The rows of Z fall into several groups, which share some directions, and each row is roughly a mix of its group's hidden directions.
Z:
[[-40 -18   4 -14  19  -2 -29 -24  19  -8  20]
 [  3 -16 -17 -36 -10 -43  -5 -17  -6 -23   6]
 [ 11  -8  24 -24  11  -2  45   9 -12  26  17]
 [ -3  32 -14  -7   2  -7  33 -28   8  19 -33]
 [ -5   0  -7 -43  11   6  29 -29   6   6  29]
 [-25 -14  10   5   3  10  13  11  -8  -6 -57]
 [-19 -16  -8  -8 -51   4 -29   1 -23   4   3]
 [ -8  -7 -18  23   4  22  45  -9 -22 -25   7]
 [ 14   4  15 -30  15 -26  -6  11  13  36 -28]
 [-11  30  12 -27  17  30   4  13 -28  17 -18]
 [-23   9  13  12  -9  -2 -23  37  35 -16 -20]
 [ 34  13   0  19   3 -40 -12   0  21 -25  15]
 [ 12  -7 -13   7 -13   4  32 -29 -20 -41  12]
 [ -7 -33 -20   8   9  13 -10 -16  42 -18 -20]
 [ 20 -18   6 -18  14  -5 -17   0 -33  35 -27]
 [-29   9  13  33  -3 -23   7   3   7  14  41]
 [  2   9  -9 -17  10 -31  -3  26 -28   1 -41]
 [  7  -3  -4   7  20  19  26 -32 -31 -32  12]
 [-29  15 -18   9   3   0  40 -28  -3  11 -27]
 [-18  -6  26 -24 -14 -12 -30  15 -24  23  22]
 [-38 -10  17  38 -10  12  -3   4 -20  21  17]
 [ 26  19   0  44   2   7 -17 -17  30   4  13]
 [ 10 -17  -9  -8  11 -12   3 -26  48 -26 -14]
 [ 32 -15  16   3 -16 -16  -5 -26 -36 -24 -10]
 [-35  23   3   5   5  -6  -6  32 -38  16   7]
 [-10   9  31   7 -38  12 -36  22  -9   7   3]
 [ 27  29  16  20   1  37   4 -14  21  19  -9]
 [ 26  31   6 -13 -20 -28   1 -13  14  36   2]
 [-13  19   5   5  24 -25  24 -24 -20 -35 -10]
 [ -4 -29  18  -7  16   2  33  33 -20  13  22]
 [-34   8 -11  24   9 -43 -14 -13 -14 -13  12]
 [-14 -21  23  -2 -13 -14 -23   3 -10 -42  27]
 [ -8  -7 -17   2  32  25 -22   9 -31  29  18]
 [-23  23 -21  -5  -6   6 -38  -2   3  33  24]
 [-18   6  -8 -14  10  35  32   8 -41  -6  -4]
 [  4  43  -2  -8  23  18  30   3 -19  12 -22]
 [-15  20 -24  -3   7  19 -36   5  -7  40   7]
 [-17  -6 -16 -32   9 -25  18  11 -33  17  25]
 [-21  18  -8  12  12  10   0 -20 -37 -14 -40]
 [ 32 -21 -12  24 -23  40   7  -7  10   8 -12]
 [ -4 -32  11  35  22 -23  20  24  11  10  -8]
 [-10  -8  11  -3  14 -18  -6  22 -56  -3  14]
 [ 26  41   7  39   3   1  -3  -2  22 -15   6]
 [ -1 -19   4   2  -1 -35 -19 -38 -32  -9 -11]
 [  2 -34  20 -11  10  21  26  13  14  12  36]
 [-21   5   4  -9 -13  36   6 -45 -19   3 -15]
 [-14  50  -9 -19  13   2  17   2 -27  -7 -17]
 [  7 -18 -25   8  17   1 -33  31  13 -31 -11]
 [ 15 -12  -3  20 -10  37  27   9  33  -6 -22]
 [-13 -13 -38  29  -8  31  11  13  -7  10 -25]
 [ 11   9  -8  10 -43  -9 -44   2   7   4 -19]
 [-10  22 -25 -40 -15 -16   0   8   3  31 -21]
 [-30  -5  -7  17   6  12 -25  11  43  -4  25]
 [-15   3 -47 -13  -2 -15   1  12 -31 -16  21]
 [ -2  -2 -28   2  11  22 -15 -16 -35 -18  36]
 [-26 -22 -15 -44 -31  10   3  -6 -17  -4  -1]
 [ 25  15  21  18  10  -9   5 -12  31 -42  -1]
 [  0  -7   8 -31  40 -21 -14   8  33  -8 -12]
 [-24  15   1 -31 -12 -18 -22   1  22  34  18]
 [  1 -25   3  19 -16 -11   6 -11 -37 -41  12]
 [ 34  -5 -16  20 -11   2  14  30 -30   4 -27]
 [  2  10  20 -39 -11   0 -21 -39   0  23   3]
 [ 36  33  11  37  18  10   8  14  14   0   3]
 [-37 -24   6 -10  -8  -2 -17 -40 -12 -21   5]
 [-11  -4  25  35  15 -30  -6 -29  19 -15  -9]
 [-19  13  -8   2  43   6  13  -9 -36  20 -18]
 [-15   7  18  -8  -5  19  25   0  24   0 -49]
 [ 20  -9   8  30  -2 -16   7 -34 -15 -23  32]
 [ 20  -4   6   6 -14  39 -21 -12   8 -11 -42]
 [ 15 -16   4 -53 -28  21  -3  -9  -2   8  -4]
 [-13   4   1   4  -8 -35 -11  -4  41 -37  -2]
 [ 11   6  11  18  14  -5  -4 -12  43 -42   9]
 [-32  16  38  -1   4 -12  31   1  -8 -13 -26]
 [-26   1 -25  39 -13  31 -16  10   0  20   1]
 [  2  11  26  26 -27 -34  -7   8 -33  14  -2]
 [-17  -9 -11  -7  14  17 -33  22  35  21 -21]
 [  0   1   4 -22  14 -16  43   3 -41  -9  12]
 [ -9  -7   6  12  24 -28  -1 -44  16  20 -21]
 [ -9 -13  -8  62  -8   5  -6   7   2 -18  -2]
 [  7   4  -2 -22 -13 -16 -14 -44  21  -1  34]
 [  6  18 -18   2   1  44  44   7  -8   3  -8]
 [  4  -8 -22  -4   5   8 -40  19 -14  40 -15]
 [ 14  29  16 -12 -31  29  -3 -22   6   6  30]
 [ -6 -34  43  -4 -19  21 -25   4  13  -4   4]
 [ -2  -2  -6  31  40 -43  13  -4  -1   0  -6]
 [ 11  34  34 -31 -13   9  23  10  -9 -16   7]
 [  3 -10   4 -32  10 -22  37  14  -5  10  36]
 [ 33  -1 -18 -22  40   1   1   7  27 -19 -11]
 [-51 -11   8 -19  19   1 -29 -12   7   1  11]
 [  7  -6  31   0   7 -21  47  23  -8   4  20]
 [  0 -15   5 -22 -45  -2  -9  10 -19  35  13]
 [ -8 -22 -13  52   4  -9 -27  -7   7  17   6]
 [ 22  11 -24  13  20  12  17  -7  22  21 -39]
 [-18 -10   2 -12  -5  -1 -25 -51  26   2 -12]
 [-13  15 -23 -23 -25 -28  -9  -7 -38  -6 -15]
 [-34  -5  -3 -14  12 -14 -41 -19  -9   8  27]
 [ 13  25  -9 -10 -25  13 -10 -28  35  26 -10]
 [ -3 -15 -14  12   0  -2 -18 -42  39 -12  19]
 [ 31  23   5  14 -28  25  16  -5   9  19  29]
 [ -8 -43 -13  30   5   2  -9   3 -31 -14 -20]
 [ 27 -11 -22  28 -10  10   9 -18  42 -13   3]
 [  0  54  -1  20   9   0 -25 -15   1 -18   8]
 [ 12  34  33  19  15  -8 -25  22  20   8  -9]
 [ 12  34  -9  28  45 -16   6   5 -11   1   0]
 [ 19 -20  33 -11   1  16  36   7  19  12  25]
 [ 23   9  24 -19  29 -33  -5   4   9  21 -25]
 [  3 -11   0 -35 -10   1 -19   0 -32  41 -14]
 [ -4   2 -31  39   5  -5  -3   5  26 -14  35]
 [ -7  16  -4  -4  29   9 -29  32 -35   2  18]
 [ 10  -2  12   3 -17  14 -34 -31   6  12  41]
 [-25  34 -13 -19  19   3  21   6 -37  -1 -15]
 [  8  21 -12  44 -25 -11   5 -30  12   0  18]
 [ 12 -14   7 -49   3  -2 -32 -17 -14  17  -5]
 [  8   8  14 -33   7   8  38 -25  -3  31  13]
 [ 29   3  21  21   7 -10  28  39  19  -1 -12]
 [-33 -13  11  41  17  24  -3   1   6  13  24]
 [-16   2  12 -23  13 -53 -17   7  16  11   6]
 [  2  -5 -12 -30   8 -32  -1 -27 -12  37  14]
 [ 36   0  10  15  -7 -29 -19 -40  -2  10  -6]
 [ -5 -32 -10  16   6  23 -10  32 -39   5  -3]
 [-15 -10   8  43  34  26  -7   5  22  -2   9]
 [-38   5 -25  -5  26 -14  -5   4 -21  33 -13]
 [ 46  14  10   5   0  -5  12 -29   8 -24 -24]
 [  9   8  26  -5   2 -26   4  15   9 -46 -27]
 [ 20   0  14   2 -57 -19 -14  12   8 -10  -6]
 [ 27  23  34  19  29 -28  14  -3   6   0   8]
 [-14  32  14  11   8 -26  27 -17 -13  32  15]
 [-17 -22 -20 -13  31 -32  16   7 -32   3  -3]
 [-17   8  17 -12   7   2   1  35 -49  14   5]
 [-10  41  -9  -7  13 -39  -1  25  -7   0  22]
 [ -6 -10  26   7 -19 -27 -41 -12  -4  -1  30]
 [-18   4 -22 -11  37   0  15   2  44  -3  14]
 [-28   7 -30  34  -9  25 -10  18  13  15 -16]
 [ 25   1   7 -44 -32  11  12 -20  -6   7 -17]
 [ -5  15 -23 -21 -10  13  42  28 -24  -5  -8]
 [ 33  -2  -2 -23  38  16  18  -6  26 -14 -11]
 [  4 -22   1 -16  60   0  11   8  -1 -11   4]
 [  0  12 -11 -18 -17 -31  23 -35   5 -30 -12]
 [-24  -9  50   8  21  -1  -7   8   6  14 -26]
 [ 30  -1 -17 -22  39  -1   3   7  27 -24 -10]
 [  5 -18   9 -20  36   3   8 -14 -17  -8  44]
 [-23  -4 -34  13   4  13 -43  -8   6 -27  -7]
 [  4  -7  -2  14 -18 -11  21 -28 -33 -25  32]
 [ 37  -7 -20  12  -5   1  10 -15  46 -17   5]
 [-10 -18  23  -3  -4 -39  -7  21 -33 -23 -10]
 [ -8 -20 -19  15  10  15 -27   7  33 -36  14]
 [ 38 -11  -8   6  -9  -4  17 -26  39 -19 -12]
 [  7  31  12  33   1  -3 -13 -14  11  43 -12]
 [ 26  -5  12   9 -16   1 -17  30 -20  20 -39]
 [ 21  -1 -20  23 -10 -19 -18  -5 -39   9  31]
 [  7  -2   7 -35   6  -3  42  -4 -30 -21 -15]
 [-12  22   0  13  43  18  18 -32  -2  -6 -17]
 [ 20   1 -18 -11  14 -52  -9 -15   9 -23   4]
 [ -2  -3  -4 -18 -21  45 -28  14  12   4 -27]]
Here is one row from each group, named. Which group is each of the other rows in?
[ 20 -20   6  31 -16  11  27  -2 -19 -11 -36]	<28>
[ -6  -6  14 -23 -26  19  15  -3 -18 -48   7]	<16>
[ -6   9 -42 -22 -11  15  36 -22  14  -7   0]	<138>
[-18  -7   4   9 -48 -15 -11  -1  12 -10  36]	<93>

[ -1  12 -11  27 -29   1 -46  -5   6  -8 -25]	<93>
[-22  22  -7  16  39 -11   8  -3 -31  25 -10]	<93>
[-20   9   2  13   8  -4  18   1  25 -37  40]	<138>
[  4 -16  43 -18  -6  15  22  32   1  -1 -22]	<16>
[  7  -1 -35   7  22  11  45  -1  -8   3 -26]	<138>
[ 40  -2  16  12  11  21  34  10  -8 -27   8]	<16>
[ 30 -23  -9  10  -8   1  -1 -41  33 -16   5]	<28>
[-27  18  14 -23 -15  15  23  29 -20  -4  26]	<138>
[  7 -14  -2  -7  -2  17 -41  -7  -5  48  -2]	<138>
[  3 -17  -7 -14  11  10 -13  40 -43  12 -11]	<28>
[-11  28  20 -10 -16  41   2  35   7   4   0]	<138>
[-14  24   8 -12   1  -5 -12  34  28  29 -27]	<138>
[ 15   1  42 -42  11  -4  23  -1  -2 -11  14]	<28>
[-36 -16   2  33  12  26  -7  -7  13  -4  29]	<93>
